[[ 28  -3 -50  10]
 [ 15 -52 -14  -2]
 [-51 -24  20 -44]]
->
[[-50  10  28  -3]
 [-14  -2  15 -52]
 [ 20 -44 -51 -24]]

[[-10   4  11  -4 -11 -15   1  -3  -7  -4 -30 -20  -8 -25 -15]
 [-18  -6 -24 -11  11  10 -14 -36 -14 -23  -2  -7  56  24 -15]
 [  7 -30 -34 -25 -26   1  31  19  -3 -17   8   6 -24 -10 -27]
 [ 39 -21 -12 -19 -36 -10  10  38   9  16  13  -2 -48 -28  10]
 [-17  61 -16  57   7  25  45  11 -42  21  36  23  47  48  34]]
->
[[-25 -15 -10   4  11  -4 -11 -15   1  -3  -7  -4 -30 -20  -8]
 [ 24 -15 -18  -6 -24 -11  11  10 -14 -36 -14 -23  -2  -7  56]
 [-10 -27   7 -30 -34 -25 -26   1  31  19  -3 -17   8   6 -24]
 [-28  10  39 -21 -12 -19 -36 -10  10  38   9  16  13  -2 -48]
 [ 48  34 -17  61 -16  57   7  25  45  11 -42  21  36  23  47]]

[[ 10  43  -3 -49 -37  21 -12  36  47 -22  -4  62  29  20 -58 -10]
 [ -6  16  15 -31 -37   7  -6  23  47   5 -20  17   6  47 -33  29]
 [ -6 -39   6  41  33 -15  13 -28 -39  24  -4 -50 -24  -7  44  29]
 [-16  16  25 -13 -37   7  -6  10  13  -4 -12  17  -1  20 -58  29]]
->
[[-58 -10  10  43  -3 -49 -37  21 -12  36  47 -22  -4  62  29  20]
 [-33  29  -6  16  15 -31 -37   7  -6  23  47   5 -20  17   6  47]
 [ 44  29  -6 -39   6  41  33 -15  13 -28 -39  24  -4 -50 -24  -7]
 [-58  29 -16  16  25 -13 -37   7  -6  10  13  -4 -12  17  -1  20]]

[[-35  -3 -31  40 -29  37   0  38 -28 -38 -27 -38  40 -44]
 [ 40   0  37 -48  34 -45   0 -46  33  45  32  45 -48  51]
 [ 36   5  32 -37  30 -34   0 -35  28 -48  27 -47 -38 -52]
 [-39  -5 -36  44 -34  41   0  42 -33 -36 -32 -36  44 -38]
 [-36   0 -33  46 -30  42   0  43 -29  21 -28  21  47  23]
 [  9   0   8 -14   8 -13   0 -14   8  68   8  67 -13  69]]
->
[[ 40 -44 -35  -3 -31  40 -29  37   0  38 -28 -38 -27 -38]
 [-48  51  40   0  37 -48  34 -45   0 -46  33  45  32  45]
 [-38 -52  36   5  32 -37  30 -34   0 -35  28 -48  27 -47]
 [ 44 -38 -39  -5 -36  44 -34  41   0  42 -33 -36 -32 -36]
 [ 47  23 -36   0 -33  46 -30  42   0  43 -29  21 -28  21]
 [-13  69   9   0   8 -14   8 -13   0 -14   8  68   8  67]]

[[ 39 -19 -26   5]
 [ 24 -21  20 -33]
 [-25 -16  52  -9]
 [ 38 -18 -16 -18]]
->
[[-26   5  39 -19]
 [ 20 -33  24 -21]
 [ 52  -9 -25 -16]
 [-16 -18  38 -18]]

[[ 42  -8  -8 -12   0 -32 -10]
 [ 20 -36 -37 -32  32 -12 -31]
 [  0 -47 -49 -41  48   5 -41]
 [ -1  60  63  53 -60  -7  53]
 [ 57 -39 -40 -40  22 -39 -38]]
->
[[-32 -10  42  -8  -8 -12   0]
 [-12 -31  20 -36 -37 -32  32]
 [  5 -41   0 -47 -49 -41  48]
 [ -7  53  -1  60  63  53 -60]
 [-39 -38  57 -39 -40 -40  22]]
---
[[-12  15 -24 -28  36   6  15 -43 -61  12   7  18]
 [ -6  23 -13 -13  22  15   5 -22 -45  13  -9  -3]
 [ 13  18  14  -5  29  22   2   9  -9  14 -19 -10]
 [-32 -31  -4   5 -44 -13 -14 -13   1 -20   9   2]
 [ 25  10   7  -8  -3  -1  -9  34  16  -8   6  19]
 [  7  17  15  -3  27  24   1   5 -13  15 -21 -14]
 [ 20 -10  33  22 -22   3 -17  52  58  -9 -15 -17]
 [-27 -36  20  16 -32  -1 -11  -1  21 -13   1  -5]]
->
[[-27 -36  20  16 -32  -1 -11  -1  21 -13   1  -5]
 [-12  15 -24 -28  36   6  15 -43 -61  12   7  18]
 [ -6  23 -13 -13  22  15   5 -22 -45  13  -9  -3]
 [ 13  18  14  -5  29  22   2   9  -9  14 -19 -10]
 [-32 -31  -4   5 -44 -13 -14 -13   1 -20   9   2]
 [ 25  10   7  -8  -3  -1  -9  34  16  -8   6  19]
 [  7  17  15  -3  27  24   1   5 -13  15 -21 -14]
 [ 20 -10  33  22 -22   3 -17  52  58  -9 -15 -17]]

[[-63   5   7   8 -42]
 [-15  -4  21  14 -17]]
->
[[-15  -4  21  14 -17]
 [-63   5   7   8 -42]]

[[  4   5   2  -1]
 [  4  -2  -4   2]
 [-30 -41 -30  38]
 [  6  11   5  13]
 [ -1  -7  -1  -2]
 [ -5   3   4   6]
 [ 34  -3 -41  53]]
->
[[ 34  -3 -41  53]
 [  4   5   2  -1]
 [  4  -2  -4   2]
 [-30 -41 -30  38]
 [  6  11   5  13]
 [ -1  -7  -1  -2]
 [ -5   3   4   6]]

[[-42  42 -22 -25 -33  16  -6  20]
 [-38  39 -22   9 -37  41  10 -30]
 [ 11 -19  -8 -54 -19  15 -15  51]
 [ 19  16  17 -48  19 -22  42  12]
 [ 60 -59 -36 -19 -51  24  51  56]
 [  9 -44  -8  62  60 -62 -43   1]
 [-19   6 -62 -23 -45  22  21 -52]
 [ 35 -23   1   5  17  16  -5 -61]
 [ 59   3  27 -47  21  40 -35  42]
 [-13 -36  50   9 -42  12  -2  20]
 [-53 -18  42  12 -24 -61 -39  51]
 [  9 -40 -26  31  36 -50 -23  -7]]
->
[[  9 -40 -26  31  36 -50 -23  -7]
 [-42  42 -22 -25 -33  16  -6  20]
 [-38  39 -22   9 -37  41  10 -30]
 [ 11 -19  -8 -54 -19  15 -15  51]
 [ 19  16  17 -48  19 -22  42  12]
 [ 60 -59 -36 -19 -51  24  51  56]
 [  9 -44  -8  62  60 -62 -43   1]
 [-19   6 -62 -23 -45  22  21 -52]
 [ 35 -23   1   5  17  16  -5 -61]
 [ 59   3  27 -47  21  40 -35  42]
 [-13 -36  50   9 -42  12  -2  20]
 [-53 -18  42  12 -24 -61 -39  51]]

[[-26 -43 -43 -22  28  26 -27  38  34]
 [-46 -56 -58 -33  48  43 -38  55  52]
 [  0   0   0   0   0   0   0   0   0]
 [-47 -57 -58 -34  49  44 -39  55  53]]
->
[[-47 -57 -58 -34  49  44 -39  55  53]
 [-26 -43 -43 -22  28  26 -27  38  34]
 [-46 -56 -58 -33  48  43 -38  55  52]
 [  0   0   0   0   0   0   0   0   0]]

[[-49 -25  35 -14]
 [ 13   0  41 -42]
 [ 61  25   0 -16]
 [-52 -17 -25   0]
 [ 54  22  -2 -18]
 [ 19  14 -46  36]
 [-48 -23  28  -8]
 [-39   0 -26  39]
 [ 18   0  49 -52]
 [ 23  15 -40  28]]
->
[[ 23  15 -40  28]
 [-49 -25  35 -14]
 [ 13   0  41 -42]
 [ 61  25   0 -16]
 [-52 -17 -25   0]
 [ 54  22  -2 -18]
 [ 19  14 -46  36]
 [-48 -23  28  -8]
 [-39   0 -26  39]
 [ 18   0  49 -52]]
